[[-13  -3 -13   4   4 -22  11 -34  36  -4 -14  29  -7 -19  17 -28]
 [ 40 -22 -12  11   6   5  -1  34 -18 -15  30 -24  -9   6 -26  26]
 [ 15   1 -22  20   1   5  19   6  13 -11   9  24  -4  -3   1 -17]
 [ 41  -3 -37  36   3  18  29  32   4 -21  29  24  -7   4 -11 -12]
 [ 45 -41 -40  25  14 -22  13   5  22 -32  27   2 -25 -19 -19  -1]]
=>
[[ 17 -28 -13  -3 -13   4   4 -22  11 -34  36  -4 -14  29  -7 -19]
 [-26  26  40 -22 -12  11   6   5  -1  34 -18 -15  30 -24  -9   6]
 [  1 -17  15   1 -22  20   1   5  19   6  13 -11   9  24  -4  -3]
 [-11 -12  41  -3 -37  36   3  18  29  32   4 -21  29  24  -7   4]
 [-19  -1  45 -41 -40  25  14 -22  13   5  22 -32  27   2 -25 -19]]

[[ -3  10   1   0  -1  -1   6  -1  -3  -1   0   7   5 -34   0   1]
 [  0  16   2   0   1   1 -10   0   1   1   0  11  -8  10   0  -1]
 [ 22 -12  -1   1   0   3  -3  -1  -1   1   0  -8   5 -10   1   2]
 [  1   4   1   0  -1   0   3  -1  -2   0   0   3   4 -20   0   1]
 [-18  37   5   0  -1  -2  -2  -1  -2  -1   0  25  -5 -23   0  -2]]
=>
[[  0   1  -3  10   1   0  -1  -1   6  -1  -3  -1   0   7   5 -34]
 [  0  -1   0  16   2   0   1   1 -10   0   1   1   0  11  -8  10]
 [  1   2  22 -12  -1   1   0   3  -3  -1  -1   1   0  -8   5 -10]
 [  0   1   1   4   1   0  -1   0   3  -1  -2   0   0   3   4 -20]
 [  0  -2 -18  37   5   0  -1  -2  -2  -1  -2  -1   0  25  -5 -23]]

[[ 16  17   1 -13  25  -4 -11]
 [ 12  23   5 -15  16  15 -10]
 [  7 -26  -6   2  13  -6 -15]
 [-24 -17  31  15  -3 -12  -6]
 [-14 -23  26  -1  14 -15 -18]
 [ 10 -18  -4  -5  11  -7  -7]
 [ 26  -7  -8 -16 -18  11  18]
 [ 22  -8 -11  -7 -20   2  32]
 [-26   8   5  25   0  22 -15]
 [-22   9   0  19   1  24  -9]
 [ 13 -28  -8   5  14  -3 -16]]
=>
[[ -4 -11  16  17   1 -13  25]
 [ 15 -10  12  23   5 -15  16]
 [ -6 -15   7 -26  -6   2  13]
 [-12  -6 -24 -17  31  15  -3]
 [-15 -18 -14 -23  26  -1  14]
 [ -7  -7  10 -18  -4  -5  11]
 [ 11  18  26  -7  -8 -16 -18]
 [  2  32  22  -8 -11  -7 -20]
 [ 22 -15 -26   8   5  25   0]
 [ 24  -9 -22   9   0  19   1]
 [ -3 -16  13 -28  -8   5  14]]

[[  4  20 -22 -44  26]
 [ 14 -14 -32  24  30]
 [ 13 -35  29 -12  30]]
=>
[[-44  26   4  20 -22]
 [ 24  30  14 -14 -32]
 [-12  30  13 -35  29]]

[[  1  -9  -9   0  -1  10   7  -3   0  -1  -5  15 -27  -5]
 [  5  12  -7  -8   1 -10 -30   4  -1  -6  -1 -31  39  30]]
=>
[[-27  -5   1  -9  -9   0  -1  10   7  -3   0  -1  -5  15]
 [ 39  30   5  12  -7  -8   1 -10 -30   4  -1  -6  -1 -31]]

[[-14  31   0  -3 -31 -14  11]
 [  6  37   0   2  15   8 -16]
 [  6 -12   0   1  -7  10   1]
 [  1  16   0   1  -2   3  -3]
 [ -1  -6   0   0  -7   0   6]
 [  6  -2   0   1   0   9  -3]
 [  1  22   0   1  13  -1  -5]
 [ -8 -10   0  -2 -36  -5  18]
 [ -4 -15   0  -1 -24  -1  13]
 [  9 -20   1   3  37   2  -2]]
=>
[[-14  11 -14  31   0  -3 -31]
 [  8 -16   6  37   0   2  15]
 [ 10   1   6 -12   0   1  -7]
 [  3  -3   1  16   0   1  -2]
 [  0   6  -1  -6   0   0  -7]
 [  9  -3   6  -2   0   1   0]
 [ -1  -5   1  22   0   1  13]
 [ -5  18  -8 -10   0  -2 -36]
 [ -1  13  -4 -15   0  -1 -24]
 [  2  -2   9 -20   1   3  37]]

[[ 11  11   8]
 [ -7   1   5]
 [ 10 -33 -15]
 [  0   2 -12]
 [  5  -8   8]
 [  1 -10   9]]
=>
[[ 11   8  11]
 [  1   5  -7]
 [-33 -15  10]
 [  2 -12   0]
 [ -8   8   5]
 [-10   9   1]]
